Here are some rows, each followed by its group. Rows of different groups can look alike.
[ 0.29 -0.21 -1.16  0.08  0.14 -0.51 -0.55  0.54  0.83 -0.86 -0.71  0.89
 -0.64  1.09 -0.8  -0.27  0.72 -0.11 -0.47  1.16 -0.85  0.21  0.33  1.  ] U
[-0.43 -0.2   0.33  0.48  0.62  0.09 -0.08  0.08 -0.47  0.26  0.9  -0.71
 -0.43 -1.35  0.56  0.25 -0.31  1.59  0.44 -0.05  0.97  0.41  0.87 -0.13] Q
[-0.89  1.97 -0.47 -1.28  1.34 -2.56 -0.14 -0.91  1.02  1.25  1.21  0.35
  0.4  -1.11 -0.06  0.78 -0.5   1.79  0.01  1.1   0.85 -0.37  0.2   1.12] U
[ 0.94  0.36 -1.03  1.14 -0.7   0.75  1.08 -0.07  1.07 -1.02 -1.06  0.31
 -1.22  0.29 -0.25 -1.11  0.22 -0.64  1.11  0.17  0.15  1.34  0.67  0.35] U
[ 0.35 -0.33  0.42  0.97 -0.46  0.16  0.24  0.33 -0.03 -0.58 -0.5   0.39
 -0.9   0.69 -0.03  0.09  0.23 -0.42  0.64 -0.52  0.16  0.51 -0.03 -0.24] F
[ 0.12  0.94 -0.44  0.15  0.34 -0.83  0.67 -0.46  1.43 -0.68 -0.19  0.5
 -0.64 -0.25 -0.26 -0.32  0.3   0.42  0.15  0.95  0.04  0.73 -0.29  0.8 ] U
[-0.43 -0.66  1.03 -0.86  0.48 -0.18 -0.97 -0.03  0.01 -0.19  0.78 -0.38
  0.84 -0.2   0.18  0.35 -0.35  0.46  0.13  0.43  0.5  -0.77  0.09  0.64] B
[ 0.13  0.48 -0.38 -0.34  0.76 -0.45 -0.47 -0.83  0.02  0.52  0.22  0.21
  0.38 -0.05  0.26 -0.46 -0.23  0.78 -0.09  0.03  0.45 -1.19 -0.71  0.74] W
[ 0.21 -0.14  0.27  0.26 -0.23 -0.45 -0.59 -0.84 -0.6   0.16 -0.07  0.54
  0.45 -0.09 -0.29  0.09 -0.13 -0.04  0.28  0.51  0.13 -0.06 -0.56 -0.08] Q
[-2.66  0.53 -0.71 -1.63  1.27 -0.06 -0.9   2.84  0.08  1.61  0.3  -0.53
  1.81  0.69  1.43  1.57 -1.45  0.21 -2.82  0.72 -0.84 -0.97  0.67  0.01] U
[ 0.58 -0.16 -0.1   1.58 -0.1   0.69  0.46  0.44  0.34 -0.83 -0.17 -0.61
 -0.87  0.08 -0.03 -0.86  0.38  0.23  0.26 -0.35  0.11  1.7   0.32  0.18] Q
[-0.29 -0.22 -0.06  0.07 -0.43 -0.38  0.28  0.53  0.13 -0.26 -0.07  1.14
 -0.13 -0.4  -0.87  0.18 -0.21 -0.07 -0.58  0.11 -0.01  0.08 -0.26  0.05] W
[-0.92 -0.12  0.03 -1.34  0.25 -1.45  0.36  0.84 -1.26  1.47  0.89  0.54
  0.86 -1.65 -0.85  0.81 -0.98  1.49  0.2   0.08  0.71 -0.85  0.7   0.49] W
[ 0.55 -0.38  0.99 -0.65  1.57 -0.02 -0.39 -0.26 -0.06  0.57 -0.06  0.14
  0.47  0.89  0.18  0.07  0.22 -0.29  0.42  0.77 -0.03 -0.51 -0.08 -0.12] E
[-0.27 -0.03  0.07  0.51  0.27 -0.1   0.18 -0.15 -0.38 -0.03  0.39 -0.27
 -0.24 -0.45  0.31  0.08 -0.41  1.02  0.83 -0.11  0.25  0.32  0.77 -0.1 ] Q
[-0.41  0.88  0.25 -0.38 -0.21 -0.98 -0.02 -0.26 -0.25  1.48 -0.3  -1.6
  0.5   0.64 -0.27 -0.16  0.35 -1.41  0.48 -0.58  1.04 -0.34  0.3  -0.28] Y
[ 0.29  0.67 -2.34 -1.67  1.92 -1.07  1.53 -1.97 -0.14  0.69  1.17  0.25
  0.16 -1.75  2.08  0.71 -2.49  1.36  2.02  1.04  0.74 -0.98 -0.13  0.18] W
[-0.62 -0.05 -1.27  0.32 -0.06  0.18  1.78  0.41  1.45 -0.97  0.23  0.07
 -0.29 -0.85 -0.73 -1.52  1.14  0.04 -1.4  -1.16 -1.14 -0.46 -2.3   1.64] Y
[-0.54  0.68 -1.03 -0.23  1.39 -0.74  0.72 -0.61 -0.26  0.63  1.27 -0.97
  0.4  -1.53  0.86 -0.08 -0.56  1.49 -0.86 -0.97  0.22 -1.05 -1.53  0.45] Y
[ 1.01 -0.16 -0.04  0.79  0.27  0.41 -0.33 -0.23 -0.71 -0.09 -0.46  0.2
  0.07  0.06 -0.63 -1.03 -0.99  0.23 -0.15 -0.68  0.35 -0.14 -0.14  0.46] Y
[ 1.77 -0.02 -0.29  0.64 -0.72  1.01 -1.01  0.6   0.35 -0.93  0.03  0.47
 -0.62  1.5   0.38 -0.52  1.57 -0.08  0.9   0.53 -1.25  1.22  1.52 -0.55] B
[-0.51 -0.16  0.06 -1.21 -0.3  -1.68 -1.16 -0.05 -1.29  0.44  0.8   0.88
  0.72 -1.97  0.95  1.45 -1.09 -1.16  0.06  0.57  1.35 -1.05 -0.04 -1.22] B
[ 2.11 -0.23 -0.52  1.47 -0.18  1.5   2.03 -0.47  0.78 -1.66 -1.33 -0.58
 -1.62  0.29  0.6  -0.73 -0.38 -0.85  0.95 -1.47 -1.04  1.25 -0.22  0.47] W
[ 0.22  0.1  -0.11 -0.17 -0.33 -0.01  1.11  0.21 -0.07 -0.26 -0.88  0.97
 -0.48  0.24 -1.33 -0.87  0.37 -0.43  0.27 -0.3   0.03  0.3   0.08 -0.07] W
[ 3.2  -0.89 -2.37  0.58 -0.99  1.29 -1.47  1.33  0.42 -0.3   0.31  1.37
  1.12  0.16 -1.56 -1.04  0.49 -0.01 -0.2   2.05 -0.95  1.3   2.4   1.01] B
[ 0.55  0.48 -1.54  0.31  0.39 -0.53  0.02  0.37  2.08 -1.39 -1.25  1.17
 -1.23  1.69 -0.69 -0.79  1.47 -0.69 -0.66  0.75 -0.58  1.04 -0.11  1.36] U
[-0.18 -0.2   0.52  0.19  0.24 -0.28 -0.67 -0.66 -0.8  -0.04  0.35 -0.14
  0.38  0.33  0.22  0.37 -0.44  0.53  0.44  0.37 -0.07 -0.11  0.21 -0.47] F
[ 0.77  0.45  0.83  0.02  0.72 -0.04  0.11 -0.46 -0.61  0.09 -0.18 -0.4
  0.3  -0.48  0.96 -0.01 -1.06  0.78  0.42 -0.37 -0.01  0.17 -0.53 -0.09] E
[ 0.11  0.58 -1.    0.59  0.33 -0.01  0.67 -0.08 -0.09  0.53  0.94 -1.19
 -0.2  -1.43  0.37  0.07  0.42  1.17 -1.12 -1.67 -0.34 -1.17 -1.62  0.43] Y
[-0.24 -0.79  0.74 -0.23  1.18  0.28 -0.85 -0.24 -1.05  0.7   0.47  0.26
  0.92 -1.39  0.57  0.6  -1.11  1.15 -0.49  0.22  0.94 -1.38 -1.17  0.13] Q
[ 0.52 -0.17  0.04  0.54 -0.61  0.01  0.06  0.45  0.47 -0.22 -0.72  1.12
 -0.79 -0.05 -0.94 -0.45  0.51 -1.09 -0.05 -0.24 -0.52  0.73  0.02  0.21] W
[ 1.41  0.14 -0.16  1.77 -1.31  1.39  1.03  0.58  1.21 -1.74 -0.95  0.39
 -1.2   1.99 -0.09 -1.62  1.8  -1.36  0.48 -0.08 -1.29  2.55 -0.35 -0.45] B
[ 0.23 -0.3   0.27  0.27 -0.36  0.26  0.61  0.75  0.2  -1.   -0.67  0.9
 -0.47  0.04 -0.75 -0.48  0.43  0.37  0.41  0.09 -0.07  0.06 -0.42  0.38] W
[ 0.23  0.12  0.55 -1.05 -0.63  0.14 -0.71 -0.53 -0.67 -0.69 -0.27  0.46
  0.66  0.04 -0.06  0.09 -0.78 -0.17  0.4   0.75 -0.53 -0.37  0.21 -0.63] U
[-0.72 -0.15  0.51 -0.44  0.9  -1.23 -0.53 -0.01 -1.2   1.04  1.31 -0.93
  0.17 -1.61  0.77  1.04 -0.91  1.9   0.58  0.28  1.25  0.19  0.56 -0.16] Q
[ 0.06 -0.5   0.4   0.35 -0.22 -0.57 -0.64 -0.21 -0.69  0.    0.25 -0.52
 -0.24 -0.08  0.5   0.2  -0.19 -0.24  0.34 -0.2   0.29 -0.12  0.   -0.19] F
[-0.14 -0.06  0.25  0.71 -0.18  0.08 -0.14  0.09  0.16 -0.16  0.22 -0.42
 -0.47  0.27  0.34 -0.15  0.    0.42  1.07 -0.23  0.06  0.7   0.34  0.02] Q
[ 2.06  0.5  -0.22  0.87  1.04  0.12 -0.64  0.22 -0.73 -0.24 -0.22 -0.98
 -0.9  -0.62  0.26 -0.76 -0.98  0.76  0.43 -0.31  0.01  0.39  0.87 -0.04] E
[ 0.04 -0.25  0.42  0.45 -1.31  0.95 -0.36 -1.34  0.2   0.06 -0.06  1.05
  0.3  -0.52 -0.9   0.08  0.25  0.71  0.06  0.53 -0.14 -0.28 -0.25  0.21] Q
[-0.98  0.9   0.22 -1.29 -0.68 -1.11 -0.42  0.37 -0.64  2.4   0.41 -2.23
  0.62 -0.99  0.01  0.66 -0.51 -0.74  1.2   0.06  1.86 -0.9   0.34  0.26] Y
[-0.8   0.9   0.35 -1.01  2.28 -1.73 -0.53 -0.47 -1.53  1.86  2.04 -1.56
  1.29 -2.02  1.62  1.19 -1.23  2.05 -0.24 -0.59  1.15 -2.   -0.96 -0.06] Y
[-0.71  0.32  0.46 -0.48 -0.03 -0.33 -0.98 -0.79 -1.21  0.88  0.61  0.57
  0.68 -0.53  0.33  0.53 -0.72  0.41  0.47  1.03  0.03 -0.67 -0.67 -0.01] Q
[-0.45  0.01  0.54 -0.74  0.35 -0.67 -1.07 -0.28 -0.63  0.3   0.49  0.18
  1.08 -0.67  0.04  0.91 -0.58  0.27  0.19  0.    0.27 -0.99 -0.1   0.14] U
[-2.27 -1.04 -1.17 -0.43  2.08 -0.98 -1.08 -0.25 -0.04  0.69  1.27  0.36
  0.29 -0.69 -0.12  0.8  -0.23  0.69 -1.67  0.33 -0.31 -0.64 -1.73 -0.01] Y
[ 0.6   0.08 -0.24  1.46 -0.8   1.    1.65  0.47  0.22 -0.93 -0.6  -1.05
 -1.87  0.05  0.07 -1.02  1.5  -0.41 -1.39 -2.68 -1.56  0.54 -2.   -0.41] W
[ 0.76 -0.6   0.17  1.   -0.67  0.78  0.75  0.05  0.49 -1.07 -1.26  0.31
 -0.61  0.99 -0.4  -0.62  0.33 -1.04 -0.15 -0.18 -0.28  0.86 -0.47 -0.11] W
[ 0.16 -0.32  0.83 -0.36  0.74  0.47 -0.28 -0.25 -0.11  0.06 -0.08  0.57
 -0.16  0.14 -0.68 -0.45  0.42 -0.69  0.57  0.49 -0.51  0.68 -0.41  0.26] E
[ 1.23  0.38  0.42  0.25  0.03  0.27  0.49 -1.16  0.44  0.28 -0.81  0.34
 -0.78  0.67 -0.63 -0.65  0.15 -0.49  0.24 -0.95 -0.15 -0.4   0.67 -0.3 ] E
[-0.36  0.32  0.26 -0.02  0.89 -0.52  0.51 -0.51 -0.5   0.39  0.63 -0.44
  0.19 -0.37  1.03  0.44 -0.52  1.08 -0.5  -0.41  0.2  -0.51 -0.86  0.03] Y
[-0.23  0.44 -0.98  0.26 -0.07  0.21  1.67  0.02  0.18  0.16  0.59 -1.34
 -0.13 -1.25 -0.34 -0.96  0.98  0.9  -0.69 -1.63 -0.88 -1.32 -1.92  0.39] Y
[-1.04 -0.51  1.92 -2.37 -0.07  0.1  -1.37 -0.61  0.04 -0.34  1.55 -0.5
  1.59 -0.13 -0.06  0.08 -0.84  0.69  0.51  0.27  0.28 -0.97  0.72 -0.13] B
[-0.45 -0.29 -0.1  -0.26  0.76 -0.44  0.08 -0.38 -0.81  0.46  0.82 -1.2
  0.29 -1.21  0.89  0.28  0.    1.04 -0.43 -0.54 -0.11 -1.04 -1.34 -0.05] Y
[-0.02 -0.33  0.24 -0.02  0.   -0.19  1.3   0.01  0.22 -0.25 -0.07  0.18
  0.37  0.28 -0.08 -0.61 -0.08  0.23  0.3  -0.69 -0.23  0.02 -0.95  0.19] E
[-0.43 -0.03  0.4  -0.41 -0.93 -0.39 -0.02 -1.1  -0.86  0.21  0.34  1.17
  0.65 -0.42 -0.39  0.34 -0.43  0.03  0.23  0.52 -0.26 -0.28 -0.28 -0.6 ] Q
[-0.27  0.38 -0.26  0.01 -0.01 -0.44 -0.67 -0.73 -0.51  0.53  0.48  1.06
  0.48 -0.08 -0.08  0.26 -0.35  0.55  0.17  0.46  0.02 -0.02 -0.43 -0.34] Q
[ 1.02  1.2  -1.88 -1.77  2.45 -1.41  0.57 -1.31 -0.87  0.87  0.85 -0.86
  0.33 -1.76  2.37  0.23 -3.17  1.54  1.86  0.67  1.18 -0.99  0.3   0.45] W
[-1.19  0.2  -1.37 -0.46 -0.09  0.4  -0.79  3.19 -0.06  1.85  0.66 -0.47
  3.06  0.18  0.18  1.51 -2.8   0.85 -2.96  0.62  0.4  -0.61  1.66  0.6 ] U
[-0.55 -0.03  0.19 -0.48 -0.07 -0.45 -0.2  -0.63 -1.25  0.78  0.69  0.65
  0.78 -0.47 -0.26  0.48 -0.68  0.71  0.26  0.69 -0.08 -0.54 -0.4  -0.36] Q
[-0.83  0.07  1.99 -2.23 -0.88  1.32 -0.86 -0.73  1.42 -0.79  1.35 -0.66
  0.83  0.07 -1.48 -0.36  0.59  0.11  1.22  1.59 -1.17  0.47  1.02  0.85] B
[-0.38  0.   -0.29 -0.5   0.89 -0.72 -0.22 -0.03 -1.36  0.77  0.69 -0.73
  1.12 -1.05  1.    0.27 -1.1   1.23  0.35  1.01  1.   -0.43  0.07 -0.11] Y
[ 0.12  0.43 -0.07  0.66  0.16  0.23  0.38  0.05 -0.45 -0.18  0.45 -0.06
 -0.71 -0.7   0.7  -0.17 -0.39  0.78  0.84 -0.06  0.54  0.52  0.69  0.15] Q
[-0.01 -0.1   0.29  0.27 -0.2  -0.03  0.05 -0.04 -0.19 -0.27 -0.26 -0.15
  0.02  0.01  0.35 -0.3  -0.09  0.3   0.12  0.59  0.41 -0.17 -0.63 -0.44] F
[-1.18 -0.76 -0.41  0.63  1.16 -0.29 -0.41  0.37  0.33 -0.27  0.31  0.19
 -0.19  0.26 -0.31  0.13  0.35  0.34 -0.74  0.09 -0.93  0.29 -1.51  0.11] Y
[-1.49 -0.46  0.05  0.08  1.34 -0.58 -1.19  0.2  -0.04 -0.14  0.55  0.31
 -0.02 -0.3  -0.48  0.23  0.32  0.75 -1.89  0.26 -0.23  0.33 -1.35  0.51] F
[ 1.16  0.31 -0.87  1.87 -1.14  1.45  1.79  0.35  1.68 -1.87 -1.94 -0.07
 -2.07  1.42 -0.64 -2.51  2.02 -1.8  -0.06 -1.77 -1.39  1.46 -1.3   0.48] Y
[ 0.2   0.55  0.69 -1.39  1.58 -1.83 -2.77 -1.17 -1.28  1.95  1.22  1.15
  1.49 -1.27  0.54  2.06 -0.64  1.38 -0.19  0.32  0.88 -2.88  0.4  -0.56] E
[ 0.59  0.54 -0.62  1.11 -0.58  0.54  0.44 -1.1   0.39 -0.69 -0.74  1.59
 -0.45  0.7  -1.01 -0.85  0.45 -0.2   0.26  0.03 -0.94  0.78 -0.07  0.09] Q
[ 0.68 -0.47  0.88  0.61 -1.13  1.39  0.09  0.33  1.57 -1.8  -1.04  0.38
 -1.    1.47 -1.07 -1.41  1.07 -0.99 -0.4  -0.37 -1.01  1.11 -0.14 -0.03] B
[-0.42 -0.62  0.99 -1.29  1.34 -0.33 -0.92 -0.27 -1.01  1.49  1.11  0.13
  1.16 -0.51  0.05  0.75 -0.6   0.64  0.58  0.91 -0.08  0.02 -0.64  0.01] E
[-0.32  0.11  0.75 -0.59 -0.66 -0.15 -1.1  -0.26  0.41 -0.23  0.2   0.21
  0.26 -0.4  -0.43  0.99 -0.35 -0.72  0.01 -0.73  0.07 -0.91  0.99  0.1 ] U
[-1.81 -0.41 -1.21 -1.39  1.43 -0.07 -1.14  1.11 -0.3   1.2   1.24 -0.61
  1.53 -0.76  0.38  1.29 -1.28  1.08 -1.71  1.28 -0.31 -0.37  0.72  0.1 ] U
[ 0.78  0.53 -1.06  1.48 -0.33  0.63  1.16 -0.05  0.85 -0.74 -0.32 -0.49
 -0.83 -0.59 -0.25 -1.23  0.9   0.2  -0.93 -1.53 -1.06  0.14 -1.51  0.66] Y
[ 0.4  -0.45 -0.34  0.84 -1.14  0.89  1.19  0.16  0.65 -1.23 -1.25  0.3
 -0.63  0.1  -0.43 -1.01  0.81 -1.56  0.07 -0.53 -0.64  0.83 -0.31 -0.2 ] U
[ 0.56 -0.56  0.84  0.01  0.91  0.43 -0.16 -0.62  0.13  0.04 -0.42  0.16
  0.31  0.73 -0.22 -0.03  0.38 -0.47 -0.02 -0.14 -0.4  -0.04 -0.17 -0.31] E
[ 1.33 -0.21 -0.05  1.51 -1.02  2.45  1.28  0.31  1.37 -1.28 -1.93  0.52
 -1.38  0.95 -0.32 -1.06  0.84 -0.9  -0.44 -0.8  -0.96  0.61 -1.01  0.43] Q
[ 1.66  0.77 -0.32  1.03  0.82 -0.21 -1.08 -1.42  0.77  0.52 -1.12  0.93
  0.28  1.13 -0.65 -0.83  1.3  -1.12 -0.69 -1.2  -0.23 -0.45  0.09  0.48] E
[ 0.55 -0.76  1.13  0.9  -0.4   1.19  0.88  0.88  1.73 -1.7  -0.96  0.07
 -1.44  0.9  -0.72  0.57  2.07  0.5   0.59 -0.72  0.03  0.69  1.3   0.84] W
[ 0.49 -0.06  0.16 -0.54  0.7   0.39  0.79 -0.74  0.25  0.66 -0.52 -0.82
 -0.45  0.02 -0.75 -0.52  0.11 -0.46  0.16 -0.87  0.28 -0.83  1.09 -0.35] E
Which 3 groups are nearest to each row below, nearest first, going by the distance to the centre of the group?
[ 1.76 -0.37 -1.04  0.01 -0.27  0.55 -1.04  0.73 -0.37  0.24  0.36  0.76
  0.78  0.45 -0.42 -0.55 -0.07  0.14 -0.07  1.14 -0.39  0.6   1.07  0.3 ] B U Q
[-0.44 -0.54  0.36 -1.17  0.77 -0.19  0.09  0.66 -0.34  0.34  0.79  0.52
  0.74 -1.43 -0.3   0.3  -1.08  1.55 -0.29  0.57  1.17 -1.05 -0.27  0.38] Q U Y
[ 0.33 -0.44  0.31  0.73  0.21  1.5   0.02  0.01 -0.01 -0.25 -0.67  0.03
  0.08 -0.03  0.11  0.   -0.13 -0.04 -0.18  0.21  0.24 -0.35 -1.23  0.5 ] F Q W
[ 0.56  0.06 -0.15  0.55 -0.36  0.54  0.48 -0.39  0.5  -0.42 -0.61  0.77
 -0.78  0.2  -0.68 -1.02  0.46 -0.28  0.31 -0.56 -0.02  0.24 -0.29 -0.04] W Q F
[ 0.44 -0.4   0.17  0.84 -0.06  0.4   0.95  0.11  0.46 -1.25 -1.05  0.06
 -0.41  0.9  -0.65 -0.82  0.46 -0.76  0.01 -0.55 -0.5   1.06 -0.67 -0.31] W F B
Which 3 groups are nearest to each row below, nearest first, going by the average distance to the group's rows?
[-4.08 -0.7  -3.71 -1.37  1.88  0.12  0.99  2.81  0.8   2.26  0.55 -1.51
 -0.11  0.26  0.84  2.18 -2.26 -0.23 -2.02  0.66 -0.61 -1.59  1.95 -0.95] U F Y
Which 4 groups are nearest to each row below, nearest first, going by the average distance to the group's rows?
[-0.07 -0.37  0.25 -1.11  1.05 -0.62 -1.83 -0.09 -1.32  0.81  1.62 -0.27
  1.07 -0.44  1.06  1.15 -0.9   1.62  1.06  0.81  0.71 -0.96  0.49 -0.88] F Q E Y
[ 0.24  0.2  -1.3   0.47  0.33  0.28  0.74 -0.11  0.09 -0.22  0.09 -0.94
 -0.8  -0.59  0.07 -0.68  0.38  0.51 -1.25 -1.34 -0.69 -0.27 -1.21  0.36] F Y Q E
[-0.59 -0.37  0.84  0.12  0.3   0.19 -0.14 -0.32 -0.63 -0.03  0.08 -0.23
 -0.24  0.42  0.69  0.69  0.05  0.56  0.41 -0.44 -0.03  0.19  0.02 -0.15] F Q E Y
[-0.06 -0.74 -1.21 -0.73 -1.12 -0.71  0.72  0.43 -0.44  0.29 -0.06  0.8
  0.73 -1.08  0.41  1.07 -0.44 -1.6  -0.05  0.56  1.05 -0.18  0.5  -0.54] F Q E U
[-0.52  0.47  0.54 -0.72  0.47 -0.22 -0.32  0.44 -0.61  0.51  0.14  0.43
 -0.01 -0.04 -0.13  0.36 -0.32  0.22  0.38  0.22  0.61 -0.05 -0.06 -0.69] F Q E U
[-0.09 -0.12  0.18 -0.99 -0.79 -1.44 -0.91  0.11 -1.37  0.16  0.54  1.16
  0.62 -1.56  0.86  1.43 -0.96 -1.27  0.19  0.24  1.04 -0.79 -0.2  -1.03] F Q E U
Which 4 groups are nearest to each row below, nearest first, going by the distance to the group's nearest row?
[-1.87  0.46 -2.46 -0.92  0.61 -0.88  0.81 -0.27 -0.87  2.3   1.34 -1.49
  0.24 -1.6   0.9   1.3  -2.25  0.98  0.23  1.26  0.13 -0.23  2.21 -0.88] Y U Q W
Which 4 groups are nearest to each row below, nearest first, going by the distance to the centre of the group?
[ 0.39  0.42  0.18 -0.58  1.1  -0.32 -0.95 -0.65 -0.04  0.89 -0.4  -0.09
  0.44  0.06  0.17  0.06  0.18 -0.01 -0.02 -0.53  0.38 -1.08  0.43 -0.52] E F Q U
[ 1.52  0.02 -0.51  1.56 -0.69  2.17  1.    0.69  1.41 -1.45 -1.08 -0.74
 -1.88  1.38 -0.31 -1.74  2.32 -0.92 -0.91 -1.16 -1.73  0.95 -1.17 -0.16] W B F Y
[-0.48  0.59  0.27  0.01 -0.15 -0.24 -0.21 -0.24  0.18 -0.13  0.64 -0.15
 -0.33  0.21  0.17 -0.26  0.22  0.66  0.32  0.65 -0.03  0.79  0.08  0.3 ] Q F U W
Which 3 groups are nearest to each row below, nearest first, going by the distance to the group's nearest row?
[-1.18  0.59  0.51 -1.51  0.99 -2.07 -1.09 -0.94 -1.52  2.51  1.05 -2.11
  1.49 -0.94  0.14  1.   -0.84  0.08  1.17 -0.24  1.37 -1.6   0.16  0.16] Y Q U
[-0.9  -0.14  0.32 -0.31  0.8  -0.64 -0.26 -0.19 -0.65  0.17  0.71 -0.13
  1.07 -0.62 -0.07  1.44 -0.43  0.86 -0.64  1.03  1.77 -0.88 -0.38 -0.29] U Y Q
